One turn moves every row onto another: examples first, then more rows asked
J_782: [ 25   5 -40 -30 -23  23  23 -31  28 -25  41  -3 -14]
J_658: [ 34  14 -41 -29 -26  18  40  -4  25 -32  46   3 -19]
J_683: [ 23  34  25 -49 -28  39  40  10  39  27  -8 -12 -57]
J_310: [ 38  55 -12   3  -5  10   4 -16 -11  -1  46   1 -54]
J_221: [ 18  25 -43  28 -31  56 -23  -4  16 -24  34  33 -33]
J_778: [ 30  49 -11  -1 -14  23  10 -24 -25  -7  40  19 -66]
J_726: [ 15  21 -31  21 -36  58 -16 -19   4 -36  26  43 -32]
J_93: [ 40  51  16 -55 -35  30  31  29  34   6   1 -21 -55]
J_274: [ 25  67  17   6 -40  68 -18  24  28  20 -11   4 -65]
J_524: [ 22  63  31   6 -44  72  -8  10  22   8 -19  15 -61]
J_329: [ 17   5 -36 -36 -29  32  31 -39  10 -30  36  12 -31]
J_242: [  9  10   6 -26 -48  74  13  16  67   1 -21  13 -27]
J_989: [ 25  48  27 -51 -39  45  39 -10  27  14  -9 -18 -60]
J_911: [ 20  52  30   5 -32  64  -6  30  33  22 -17  18 -61]
J_783: [ 38  64  18   0 -41  57 -14  50  33  -3 -10   9 -54]
J_352: [ 14  10 -35  22 -20  46 -14   0  13 -23  33  48 -34]
J_652: [ 32  66  24   2 -34  58 -28  24  29  12 -14   2 -56]
J_920: [ 27  46  11 -53 -36  42  32   2  38  24   0 -29 -61]
J_226: [ 10  18  -9 -26 -59  81   4  10  67  -5 -17   0 -27]
J_3: [ 30  25 -37  25 -33  45  -7  16  23 -40  36  33 -18]
J_306: [ 33  52 -25   1 -10  19   8 -14 -14   4  50   4 -65]
J_326: [ 17  16  -2 -32 -53  72  -8   8  68 -13 -21  -1 -19]
J_445: [ 18   3 -50 -32 -28  32  26 -28  23 -20  44   0 -29]
J_223: [ 26  20  -5 -37 -55  64  10  33  65 -21 -14   3 -22]
J_158: [ 23  26 -32  30 -27  49 -27  -6  19 -30  30  31 -19]
J_635: [ 32  45  18 -59 -31  34  23   1  37  16  -5 -31 -52]
J_37: [ 10  18   8 -29 -60  80  13  -4  56 -13 -24   9 -27]
J_701: [ 47  56 -16   8 -12  10  16  12  -8 -11  50  10 -51]
J_639: [ 14  -5 -41 -31 -15  24  30 -20  18 -18  42  18 -29]
J_806: [ 29  37 -17  -1   0  13  11  -7 -16   2  46  22 -64]

J_652 turns into J_310
J_701 turns into J_93
And these:
J_806 turns into J_683
J_989 turns into J_329
J_274 turns into J_306

